Rows are one point carried round by a steady rotation, each followed by how many steps it has turned.
The counts run from 0 to 331.
[-0.73  0.50  0.17 -0.48 -1.14 -2.03 -0.78  0.57 -1.50  4.23  2.67  0.82
 -1.03 -2.12 -2.78  2.00 -2.52  0.04 -1.49 -0.69 -0.23 -0.76  2.01  0.83
 -1.06 -0.28 -0.72 -0.21 -2.14  0.97 -1.80  3.16  2.51  0.31  1.76 -0.89
 -1.02] : 228
[-0.89 -0.66  1.37 -0.45 -3.32 -1.30 -3.77  2.52 -0.55  1.99  1.12  1.12
 -0.90 -1.67  0.20 -0.26  1.39 -1.81  2.06  0.47 -2.19 -2.59  1.92 -0.12
 -3.10  0.12  0.71  0.19  0.70  0.23  2.39  1.25  1.33  0.07 -0.65 -2.45
 -0.55] : 35
[ 1.13 -0.42 -0.30 -1.73 -1.85 -2.07 -2.04  0.76 -2.98  2.53  1.91  0.34
 -1.17 -1.92 -0.92  1.96 -0.66 -1.37 -1.62 -1.98 -0.09 -2.64  0.79  0.42
 -1.28  0.25  1.30 -1.67  2.20  2.71  1.24  2.73  1.62  0.04 -0.42 -0.37
 -0.32] : 39
[ 0.92  0.60  1.42  1.87 -2.09 -2.57 -1.02  2.57 -1.41  0.39  2.29 -0.20
 -0.76 -0.46  1.00 -0.20  1.22 -0.34 -0.08  0.92 -3.15 -1.84  1.99  1.10
 -1.01 -0.22  0.09 -0.83 -0.54  1.43  3.11  0.50  2.46  0.77 -0.07 -2.79
  1.17] : 111
[-1.58 -1.08  2.00  0.24 -1.92 -2.02 -0.43  1.73 -0.11  1.10  0.26  0.48
 -0.64  0.87  0.40  0.20  1.88 -3.97 -2.01  2.27 -0.91 -3.08  0.61  1.12
 -3.85  0.77  1.11  0.10 -0.42  0.65  0.64  2.87  1.32 -1.91 -0.14 -1.24
  0.21] : 180
[-1.07 -0.78  0.02 -0.50 -2.16 -1.14 -2.32  0.63 -0.66  4.14  0.74  1.00
  0.66 -1.70 -3.39  2.07 -0.43  0.90 -0.54 -1.32  1.17 -2.19  3.07  0.24
  0.10  1.62 -1.09  1.25 -0.67 -0.36 -0.12  1.88  0.10 -0.57  0.37 -1.34
  0.18] : 47
[-0.49  0.21  0.74 -0.18 -3.75 -0.90 -2.96  1.85 -1.82  0.77  1.88  0.74
 -1.67 -1.11 -1.04  1.04 -1.11 -1.38  1.54 -0.26 -3.36 -2.09  1.69 -0.31
 -2.57 -0.81  0.94  0.03 -0.28 -0.05  1.08  1.41  1.95 -0.18 -0.11 -3.63
  0.68] : 136
[ 0.27 -0.27  0.10  0.54  0.13 -1.00 -2.00 -0.26 -2.81  4.22  2.05 -0.29
 -0.47  0.50 -2.64  1.83 -0.86 -0.26 -3.69 -1.39  0.06 -0.92  0.96 -0.79
 -1.30  3.49 -1.33  1.03 -0.52  1.76 -0.93  1.70  0.15 -0.03 -0.23 -0.42
  0.55] : 244
[-0.94  1.37  1.91  0.48 -0.67 -3.61 -0.17  3.02  0.39  2.20  3.62 -0.24
 -0.03 -1.05 -0.42  1.37  0.75 -0.04 -1.68  2.00 -2.52 -1.44  1.41  1.18
 -0.88  2.35  0.31  0.88 -2.42  0.13 -1.12  1.55  0.88 -0.98 -0.17 -1.41
  0.87] : 273
[-0.49 -1.89  1.53  2.54 -2.17 -2.83 -0.49  1.64 -0.39  0.39  2.07  0.42
 -0.13  0.03 -0.28  1.68  1.95  0.09 -1.78  1.16 -1.95 -1.82  2.51  1.67
 -0.71  0.57 -0.15  1.45 -1.89  0.31  1.09  1.34  3.77  0.23 -0.61 -1.79
  0.44] : 283
[ 0.15 -1.99 -0.71  3.15 -1.64 -1.92 -2.60  1.60 -1.97  2.37  1.07  1.81
 -0.52  0.56 -3.50  0.54 -0.32 -0.07 -3.29 -0.19 -0.75 -1.80  1.53 -1.39
 -1.26  0.93 -2.48  1.37 -1.64  1.39 -0.25  0.64  0.67  0.75  0.94 -0.55
  1.14] : 157
[-0.89  1.39  1.47 -1.47 -2.70 -0.63 -3.23  2.17 -1.27  3.30  0.88 -0.37
 -0.47 -2.43 -0.48 -0.07 -1.27 -1.64  2.25  0.04 -2.42 -1.59  2.39 -0.16
 -1.90  0.20  0.31 -0.15  0.14  0.37  1.94  2.03  0.53 -1.09  0.77 -2.77
  0.05] : 221
[-0.17  0.00  1.06 -0.13 -1.82 -3.68 -1.83  2.21  0.10  3.09  1.21  0.02
  0.09 -0.64 -1.56  1.19  2.01 -2.03 -3.08  1.26  1.25 -2.17  0.44 -0.97
 -0.76  2.57 -1.39  0.46  0.97  0.29 -2.17  1.89 -0.92 -1.21  0.23  0.96
  0.20] : 174
[ 0.64  1.25  0.02  1.20 -3.03 -3.25 -2.16  2.93 -0.86  3.91  1.46  0.47
 -0.31 -1.83 -0.23 -1.26  1.79 -2.38 -1.35  1.22  1.74 -1.37  1.17  0.02
 -0.91 -0.55 -1.58 -1.80  0.08  2.10  2.86  1.20  2.02 -0.69 -0.21 -0.04
 -0.13] : 301
[-0.69 -0.38  0.02 -0.99 -2.22 -0.99 -3.85  0.65 -1.69  4.42  1.07  0.39
 -0.70 -1.64 -2.67  2.24  0.27 -0.99 -0.16 -1.03  1.12 -1.44  1.24 -1.22
 -1.99  2.23 -0.92  0.91  1.37  0.27 -0.90  2.42 -0.62 -1.34 -0.72 -0.11
 -1.26] : 320
[-0.48  0.17 -0.64 -0.61 -3.16 -2.26 -1.08  0.52 -3.10  3.49 -0.14 -0.07
 -1.21  1.44 -0.49  1.70  2.78 -1.95 -2.84  0.21  0.95 -2.94 -0.26  0.80
 -1.61 -0.29 -0.19 -0.40  0.44 -0.39 -1.25  1.35  0.21 -1.43  0.20 -0.60
  1.41] : 4
[-0.68  0.42  1.71 -0.82 -1.76 -1.47 -2.33  0.70 -0.53  2.57  0.53  0.37
 -1.13 -1.34  0.86  0.97  1.44 -2.97  1.21  0.53 -0.98 -2.69  1.35 -0.04
 -3.05  1.37  1.14  0.68  0.81  0.89  1.98  1.09  1.41 -0.13 -0.74 -2.94
 -0.94] : 34
[ 0.40 -1.10  1.72  1.32 -2.34 -1.51 -2.14  1.58  0.42  1.37  1.65  0.47
 -0.40 -1.61 -0.33  1.26  0.03 -1.04  0.70  1.37 -1.48 -1.41  4.10  0.29
 -2.70  0.11 -0.84  1.32 -1.06 -0.43  1.00  0.16  2.64  0.65  1.50 -3.52
 -0.71] : 308
[ 0.45  0.42  1.27  1.84 -2.22 -2.96 -0.73  2.22  0.76  1.48  3.02  0.74
  0.06 -1.76 -0.03  0.00  0.56  0.01 -1.18  1.36 -1.52 -2.43  3.10  0.81
 -1.06 -0.67  0.11  0.01 -2.01  1.82  2.01  0.95  3.24  0.72  1.13 -2.46
  0.02] : 26
[-0.60 -0.91  0.12  1.51 -1.58 -2.95 -1.92  3.64  0.71  1.59  3.11  1.36
 -0.43 -0.30 -1.54  1.26  1.62  0.06 -3.05  1.17 -1.86 -2.29  1.31 -0.09
 -1.75  2.36 -0.10  0.48 -1.95 -0.47 -0.67 -0.50  0.25 -0.17 -1.41 -0.55
  1.75] : 87
[ 0.92  0.56  0.13  0.25 -1.39 -2.05 -3.05  2.61 -0.85  4.08  1.84  1.01
 -0.79 -2.15 -0.14  0.34  1.37 -2.32 -0.56  0.91  0.43 -0.72  0.77 -0.53
 -3.05  0.03 -0.83 -1.67  0.52  2.66  1.85 -0.37  1.65  0.82 -1.35 -0.42
 -0.95] : 215
[ 0.27  0.05  1.03  0.47 -0.42 -2.89 -1.02  0.16 -0.65  3.93  1.96 -0.26
 -0.18 -0.65 -2.50  1.34 -0.74 -0.37 -2.86 -0.10  0.93 -3.05  0.77 -1.18
 -0.56  3.48 -1.37  0.78 -0.03  1.18 -2.26  1.38 -1.58 -0.56  1.80 -0.36
 -0.20] : 73
[-0.97  0.36  1.21 -2.14 -2.61 -1.32 -2.05 -0.42 -1.77  3.61  1.04 -0.22
 -1.32 -0.62 -2.96  2.52 -1.29 -1.35 -0.86 -1.26  1.28 -2.21  2.56  0.33
 -0.44  1.74 -0.35  1.48  0.71 -0.24 -0.22  2.50  0.56 -1.00  0.35 -2.07
 -1.52] : 48
[ 1.51 -2.34 -0.35  0.85 -1.95 -1.95 -1.92  1.96 -1.06  1.97  1.23  0.43
 -0.64  1.45 -1.49 -0.82  0.59 -1.99 -2.36  0.39 -0.06 -3.50  0.57 -0.73
 -3.71  0.67  0.71 -0.53  2.14  1.59  0.65  1.31 -2.17 -1.08 -0.26 -0.58
  0.79] : 165
[ 0.44  0.92 -1.46 -0.04 -1.99 -1.91 -1.47  2.13 -2.98  5.77  1.47  0.64
 -0.34 -1.28 -0.53  0.20  0.83  1.10 -0.20 -0.36 -1.21 -2.15  2.02  0.66
  0.08 -1.09 -1.50 -1.74 -0.84  0.26  0.43  0.83 -0.42  1.21  0.91 -0.58
  1.32] : 116
[ 0.57  0.39  1.35 -0.95 -1.99 -2.82 -1.45  0.10 -1.66  2.72  0.81 -0.34
 -0.91 -2.19 -0.83 -0.10 -0.74 -0.95 -0.69 -1.09 -0.87 -4.11  1.75  0.35
  0.02 -1.00  0.52 -1.61  1.49  2.41  1.75  3.41  1.61  0.19  1.51 -1.54
  0.04] : 125
[-0.36 -1.49  1.05  2.17 -2.83 -2.84 -2.27  3.14 -2.74  0.29  1.76 -0.21
 -0.79  1.18  0.56 -0.30  2.91 -0.90 -1.39  1.15 -2.19 -2.32  1.60  0.29
 -1.46  0.14 -0.90  0.42 -0.34  0.61  1.67  1.16  1.64  0.41 -1.61 -0.62
  1.03] : 10
[-0.52 -2.35  0.60  1.39 -2.53 -3.13 -0.56  1.96 -1.52  1.13  2.15 -0.12
  1.17  0.37 -1.18  1.89  1.43  0.98 -2.49  0.02 -0.58 -1.54  2.57  1.12
  0.53  1.00 -1.28  1.59 -1.36  1.20  0.06  2.41  1.77 -0.81 -1.05  0.94
  1.26] : 97
[-0.13 -2.31  0.24  0.39 -1.59 -1.79 -1.17  0.02 -1.84  2.96  1.79  0.57
 -0.50  1.45 -0.70  1.93  1.72  0.64 -0.07 -1.08 -0.21 -4.27  3.05  2.32
 -0.08 -0.08 -1.28  1.36 -1.08 -1.41  0.41  1.79  1.05  0.98  0.86 -2.19
  0.13] : 107
[-1.04 -0.54 -2.40  0.23 -1.33 -1.17 -3.19  1.88 -3.18  3.26  2.44  1.73
 -1.09 -1.41 -3.18 -0.37 -1.28 -0.13 -1.67 -1.65 -1.08 -1.51  0.47  0.11
 -0.80 -1.03 -0.37 -0.54 -1.18  1.30  1.53  3.05  0.22  1.20 -0.11 -0.37
  0.77] : 141
[ 2.15 -0.56  0.45  1.37 -1.77 -1.90 -1.97  2.56 -0.20  1.21  3.25 -0.48
 -1.03  1.04 -1.58  1.15 -0.37 -0.94 -1.07  1.33 -1.44 -1.16  2.59 -0.36
 -4.05  2.11 -0.37  1.09 -0.57 -0.28 -1.30 -1.21 -0.89 -2.01 -0.08 -2.46
  0.52] : 163
[-0.72 -1.10 -0.27 -0.38 -2.67 -1.12 -3.88 -0.22 -0.95  2.46  0.60  0.79
 -1.11 -0.87 -2.88  2.50  0.50 -1.36 -1.45 -0.77  1.69 -1.64  1.27 -0.75
 -2.21  2.00 -1.22  1.77  0.51 -0.95 -0.95  1.20  0.82 -0.39 -0.88 -1.52
 -1.32] : 234
[-0.70 -1.81 -0.09  3.29 -2.47 -0.97 -2.86  2.01 -2.05  2.09  0.76  1.17
 -0.76  0.78 -2.51 -1.39  0.32 -1.37 -2.95  1.48 -1.46 -1.62  0.49 -1.26
 -2.84 -0.45 -1.94  0.79 -1.74  2.05  1.00  0.79  1.26  0.83  0.92 -0.39
  1.09] : 156
[ 1.35 -2.54  0.83  0.38 -2.14 -2.29 -2.06  1.53 -0.63  2.45  1.33  0.28
 -0.14  0.06 -1.17  2.21  1.65  0.08  0.15  0.20  1.23 -2.44  3.90  1.53
 -1.17  0.37 -2.77  1.02  0.52 -0.50  0.71  1.10  1.85  0.73  0.68 -1.02
 -1.44] : 208
[-1.64  2.31  1.36  0.63 -1.68  0.07 -2.67  0.58 -2.13  3.70  0.91 -0.17
  0.12 -0.56 -0.75 -0.06 -1.32 -2.60 -1.02  0.19 -1.16 -0.55  0.10 -1.83
 -2.30  2.58  0.96  0.69 -1.16  2.44  2.03  0.89  1.16 -1.41 -0.80 -2.55
  0.22] : 145
[ 0.99 -0.93  1.78 -0.12  0.37 -2.96  0.15  0.77 -1.58  1.81  1.94 -1.09
 -1.15  1.26 -1.45  0.35 -2.05 -2.36 -2.74 -0.03 -0.68 -1.63  1.21  1.44
 -2.57  0.53 -0.87  1.25 -1.05  0.77 -2.26  3.30  0.82 -0.25  1.83 -1.54
 -1.20] : 254
[ 1.32 -2.06  1.04  0.14 -2.36 -2.00 -2.40  1.46  0.77  1.79  1.31  0.36
  0.03 -2.60 -1.99  1.47 -0.44 -0.80 -1.41  0.51  1.30 -1.92  3.52 -0.92
 -2.97  1.82  0.63  0.44  1.78  1.22  1.30  1.93  2.54 -1.34 -0.58 -0.82
 -1.42] : 224
[-1.71  0.23 -0.55  0.82 -3.62  0.03 -3.66  1.98 -1.92  4.20  0.06  0.99
  1.19 -1.78 -1.17  0.06  0.99 -0.84 -1.16  0.43  0.13 -1.02  1.52 -1.44
 -1.83  1.24  0.06  0.41 -0.55  1.61  2.51  0.92  1.65 -1.26 -0.36 -0.60
  1.44] : 45
